rotation ticks, each row followed by its count of ticks:
The counts run from 0 to 244.
[  5  -5   3   5  20   6   3  13   0   0  29  25  -6  10   9  11   3   2
  -4   6   3   6  20   0   4   9  10 -10   5   8  11 -12 -11  10  -6  13
   1  -4  -6   2   1  13   4  -6   2  -6 -14   5 -16   3 -15   0  -3  -8
   0  11  10 -16 -14  -2   4]
166
[  6 -11   3   8  24  12  -4   5   2   1  28  26  -2  -1  11  10   5 -10
  -1   2  10   7  17  -3   8   8   5  -6  10   8  10   4 -10   6  -9  20
   2  -4   0  -1  -5  10  -6  -1   0  -8 -11  13 -11  10  -6  16   0  -6
  -5  11   2 -14 -12   1   6]
82
[ 14   4   2   1   9  13   9   9  -9   2  28  25   7   2   2   7   2  -5
  -7   6   5   8  14   5 -10   4   1  -5   2   1  11   6  -1  10  -1  14
  -9   1   6   8   0   3   7   1  -4 -11 -16   0 -17  13 -22   5 -14 -18
  -1  16   4  -3 -17  -5   7]
92
[  6  -4   3  17  10   1   4   7 -10  -3  22  19   1   4  14  11  -3  -4
  -5   3  -2   4  15  -1   2   9   5 -11   2   6  14  -7 -12  16 -19  25
  -6  -6  -4   6  -1   6   2 -10  -1  -8 -15   9  -9  11 -19  -2   4 -15
  -2   3   2 -10  -7  -7  -4]
119
[ 13 -13  12  17   7   6   9   6 -10   6  24  22  -3  10   7  12   1   0
  -9   6   2   7  20   2   1   8  -4 -12   2   2  13  -4  -7  11  -2  17
  -3  -6 -13   2  -1  10   7  -4   4 -15 -12  -1 -17  11 -18   2   6  -1
  -2   7  -1 -14 -12  -2   6]
26
[  6  -2   7  13  21  13  11   3   5   7  21  26   5   6  19  16   1  -8
  -4   3  11   0  12  -4  -4   5   4  -9  -1   3   2   6  -9   9  -6  11
  -3   1  -4   0  -1   4  -8  -1  10  -4 -10   2 -17  12 -23   6  -3 -16
  -5  14  -2  -1  -7  -9  13]
137
[ 12  -6   6  11  12   6   2  11 -11   2  26  21  -1  -3  10   9   3  -4
  -2  -1   7   9  23  -7   8   9   3  -1  13   4  11   7  -9   3 -14  23
  -7 -10 -10   2  -7   4   7  -1  -5 -11 -13  14 -10  15  -9   8  -4  -2
   3   7  -1  -8  -8  -1   5]
208
[ 16  -8   4  13  12   7   3  12 -10  -3  22  20   1   0  14  11   2  -8
  -2   1  11   8  18  -7   3   7   3  -2   9   6   8   5  -9   7 -17  22
  -4 -14  -8   0  -6   5   4  -3  -2 -14 -12  13 -12  16 -15  10  -1  -5
   1   6   2  -6  -9  -7   5]
209
[  7  -2   8  10  23   9  10   7   6  10  30  26  -3   2   8  14   7  -2
   0   1  10   5  21  -6   3  10   1 -10   4  -3   0   3  -9   0  -3  12
  -7   7  -3   1  -3   3  -3   1   2  -6 -11   3 -14  15 -12   2 -11  -7
   0  15   1  -8  -9   0  14]
135
[ 10  -2  14  23   1   7   5  -1  -4   4  22  23   7   7   7  15   5  -7
  -9   3   8   6  15   7  -5   0 -10  -9  -2  -3  16   8   2   9  -2  15
 -12  -1  -6   5   5  12  -2   2   4 -14 -20  -5 -15  10 -14   2   1 -14
 -11  15  -2  -8 -11  -4   4]
145
[  9 -13   7  16   7  10   8   9 -10   1  18  14  -8   5  15  11   4 -14
  -6   7   9  16  12   4   5  -6  -1  -2   8   9  20   3  -2   4  -2   9
 -13  -8 -11   1   4  12   5  -4   2 -11 -13   4 -17   8 -22   9  -3 -20
  -9   6  -3 -12  -7   2  -3]
157
[  2  -8   8  18  10   7   7   6 -11  -3  24  15  -4   9  21  17   7 -14
  -8  -7   3   9  12   1  12   2  10   0   7   6  20   5  -9   1  -9  14
  -6  -8  -8   3   0  10   4   1   5  -2  -4  13 -14   9 -16   6  -8 -11
  -7   4  -5 -11  -8   3   6]
155
[ 11   3   6   8  19  12  19   8 -10   2  21  22   2   2   9  12   3  -7
  -8  -1  13   8  16   1  -1  -1   7  -8   8   0   6   9  -1   4  -4  13
 -14   7  -2   2   6   7   4   5  -2  -3 -10   1 -15  16 -20  -1 -18 -17
   3  10   3  -3  -8  -9  11]
183
[  5  -8   9  20  16  12  15   0  -2   7  19  16   3   6  19  20   4 -17
   0   0  11   9  15   0   5   2   6  -1  -3  -1  13   9  -4   4  -3  13
 -12   1  -2   0   2   8  -3   1  10  -1 -12  10 -18  16 -17   2  -2 -15
  -6   8 -13  -5  -5   4   9]
17
[  4  -8   5  18   7   6  14   6  -2   0  22  17   5   7  20  16   4 -17
   3   3  13  13  24  -3   2  -3   4  -2  -1  -5  11   8  -7  -1  -7  12
 -15   5  -1   2  -3  16   4   3   2  -4 -23   3 -17  11  -5  -7 -13 -10
   2   5  -3  -9  -5  -1   7]
102
[ 12  -5   1   2  21   9   3   7  -2   8  29  25  -5   1   1   6   7  -4
  -4   8   6  11  20   4   8  11  -1  -7   2   5  14  -2  -2  10  -2  18
  -4   2  -1   2   3   9  -1  -3  -2 -11 -13   6 -13   7 -13  14   2 -12
  -3   8   5 -17 -14   6  -1]
80
[  4  -9   9  24   6   2  14   6  -7  -5  18  17  -5   6  17  19   6 -14
  -2  -4   8  10  17  -3  12   2   2  -3   4   1  13   1 -10   1 -15  13
 -17  -4 -12   5  -1   9   5  -5   5  -3 -13   7 -14  16 -14  -7  -5 -14
  -3   3  -3 -11   4  -3   1]
241
[ 10  -9   8  23  19   6  14   3  -9   6  13  19   4   8  17   5   0  -7
  -8   3  13  10  16  -2  -7  -1   7 -10  -6   1  16   2   1  10  -5  19
  -6   1  -2   1   6  20  -1   9   4  -6 -12   5 -16  13 -11   0   4  -9
  -6   6   1 -10  -9  -3   9]
191
[  5  -5  12  17  17  11  17   1  -2   1  21  27   2   6  12  15  -1  -2
 -12  -4   8   4  16   0   0   1   3 -13  12  -4   5   7  -4  10  -6  12
  -7   0  -5  -2   2   9   1   3   8  -3  -6   0 -10  16 -12  -3 -11  -6
   1   7   0 -10  -9 -10  12]
57
[  6   7   8  22  18   2   6   4  -3   4  27  21   7   6  11  11   4  -7
  -3  -6  10   5  21  -8   1   9   1  -7   2  -5   6  11  -4   1 -11  22
 -10   0   1   3  -2   7   1  10  -4  -4 -14  10 -10  19  -5  -3 -13  -7
  -4  13   2  -5  -8  -5  10]
9
[ 14   2   6  14  12   5  17   6  -8   9  23  18   5   7   4  13   4   0
  -8   5   9   7  17   1  -5   2  -1  -6  -9  -4   9   0  -2   7   2  14
 -15   9  -4   5   3   7   4   6   0  -5 -17   0 -19  18 -22  -6  -3 -16
  -3  12  -1  -4  -7  -1   7]
13
[ 12 -11  -1   8  16  16   9  12  -4   3  19  21  -5  -1  11   8   1 -12
  -2   9  12  13  10   6   5   3   4  -2   2  11  13  -1  -9  10  -6  15
  -6  -3  -5   5   2   8  -3  -9   4 -11 -15   7 -16   4 -21  13   6 -23
   1   3   0 -10  -7   1   0]
78
[ 10   2   4  13  19   4   5   9   2   2  20  23   3   4  14   8   5 -11
   4   8  10   3  14  -7  -8   9  -3 -11  -6   5   5  -3  -5   5 -12  16
 -13   4  -5   5   0  10  -6  -1   0 -11 -21   2 -14   9 -15  -1   2 -19
  -6  17   6  -2  -1  -6   3]
132
[  6  -2   7  11  25  12  11   7   4   6  25  26   1   4  14  15   2  -3
  -2   0  11   3  16  -6   1   7   4  -6   4   1   0   8  -9   5  -6  11
  -2   4  -4  -3  -1   3  -6   1   7  -5  -6   3 -17  15 -19   3  -9  -8
   0  16  -2  -4  -8  -6  15]
136
[  8  -1   9  13   8   5  13  -5  -9   4  25  19   5  11   5  14  -2  -3
 -11   9  -3   4  17   7  -3   2  -5 -10   2  -2  14   6   0  13   0  11
 -13   5   4   2   6   8   8  -2   6  -6 -13  -6 -17  15 -26  -3  -8 -14
  -6  13  -4 -12 -15   1   5]
231
[ 11  -9   1   1  15  13   9   8  -3  -1  24  28  -8  -1   5  11   2  -8
  -7  11   6   7  11   3   4   2  -1  -9  16   7   7   3  -3   8  -3   9
  -8   0   1  -1   3   5   0  -9   4 -13 -16  -4 -16   8 -23  11 -10 -19
   0   9   3 -11 -11  -5   0]
170
[ 12  -3  10  16   1   7   9   7 -11   4  22  17   0  10   6  13   6  -3
 -13   1   2  10  15  10   2   2   0  -7  -3   1  20  -3  -3   6   0  10
 -13  -1  -9   9   4  10  11   0   2  -9 -10   1 -15   8 -21  -2  -4 -17
  -5   7  -2 -13 -12   2   1]
152
[ 14  -6   1  16  13   6  13  15  -5   4  19  21  -5   3   6   9   8  -3
  -6   4  10  15  17   6   6   5   2  -8  -4   4  17 -10 -10   4  -2  18
 -11  -1 -14  11   2  11   6  -2  -2 -12 -18   6 -15   4 -13   0   5 -19
   1   1   4 -12  -5   1  -2]
73
[ 12  -8   6  15  15   2   4   7 -15  -1  19  19  -1   4  12   8  -4   0
  -7   3   2   2  17  -4   1   7   4 -11  10   4  12  -4  -9  17 -16  22
  -6 -11  -7   1   1   8   9  -9   5 -11 -11   6 -10  16 -19   1   4  -7
   1   3   3 -10  -9 -12  -1]
118
[ 11  -8  10  19  15   3  10   0 -10  12  23  17   1  11   6   9   2  -4
  -8   8   2   8  22   1   0   5  -1  -5  -8   2  18   2   0   9   4  15
  -8   2  -8   0   6  14   5   3   2  -9  -9   2 -19  12 -18   3   4  -5
  -7  12  -7 -12 -14   8   8]
20
[  6   1   3   6  22   5   8  11  -2  -1  25  23   2  12  18  10   2  -7
  -2  10   1   3  10  -5  -6   4   8 -12   3  10   8  -6  -4   7  -9  11
  -4   3  -1   2   3  12  -3  -1   3   0 -10   1 -17   5 -23   2 -10 -19
  -6  17   9  -5 -10  -7   8]
46
[ 10  -2  -1  10  21   2   4   9 -12   1  21  20   1   2  15   6   1  -8
  -2   7   2   4   8  -5  -2   6   6  -8   4  13  11  -1  -5   9 -15  21
  -8  -6   1   5   3   9  -2  -8  -2  -8  -6  10 -14  12 -26   8   1 -21
  -7  12   3  -4  -5  -5  -2]
125
[  4 -13   7  17   8   3   3  -1  -8  -1  22  19  -5  -2  10  15   3 -11
  -2   5   4   7  25  -1  15   6  -5  -6  10  -3  14   9  -9   9 -10  19
 -13  -2  -4   3   0  12   3 -11   6 -11 -21   5  -9  14  -7   2   0  -6
  -2   0  -6 -17  -7   4  -3]
115
[  7  -5   1   6  12   6   8  13   1   2  26  25  -7   0  10  17   8  -8
   2   6   5   6  20  -6   6   3   0  -4  12   4   3   2 -11  -3  -7   7
 -13   3  -5   2  -6   4   2  -6   1  -8 -16   0 -15  12 -19   2 -19 -15
  -1  14   4  -9  -4  -3   2]
43
[  8 -13   8  18  15   4   6  -1 -13   1  17  17   0  12  13   8  -6  -5
  -9   9   1   4  17  -3   1   4   4 -10   1   6  20   2  -1  18  -6  18
  -5  -6   0  -4   8  15   4  -4   4  -7 -11   4 -12  12 -17   4   5  -6
  -7   3   2 -16 -17   1   2]
112
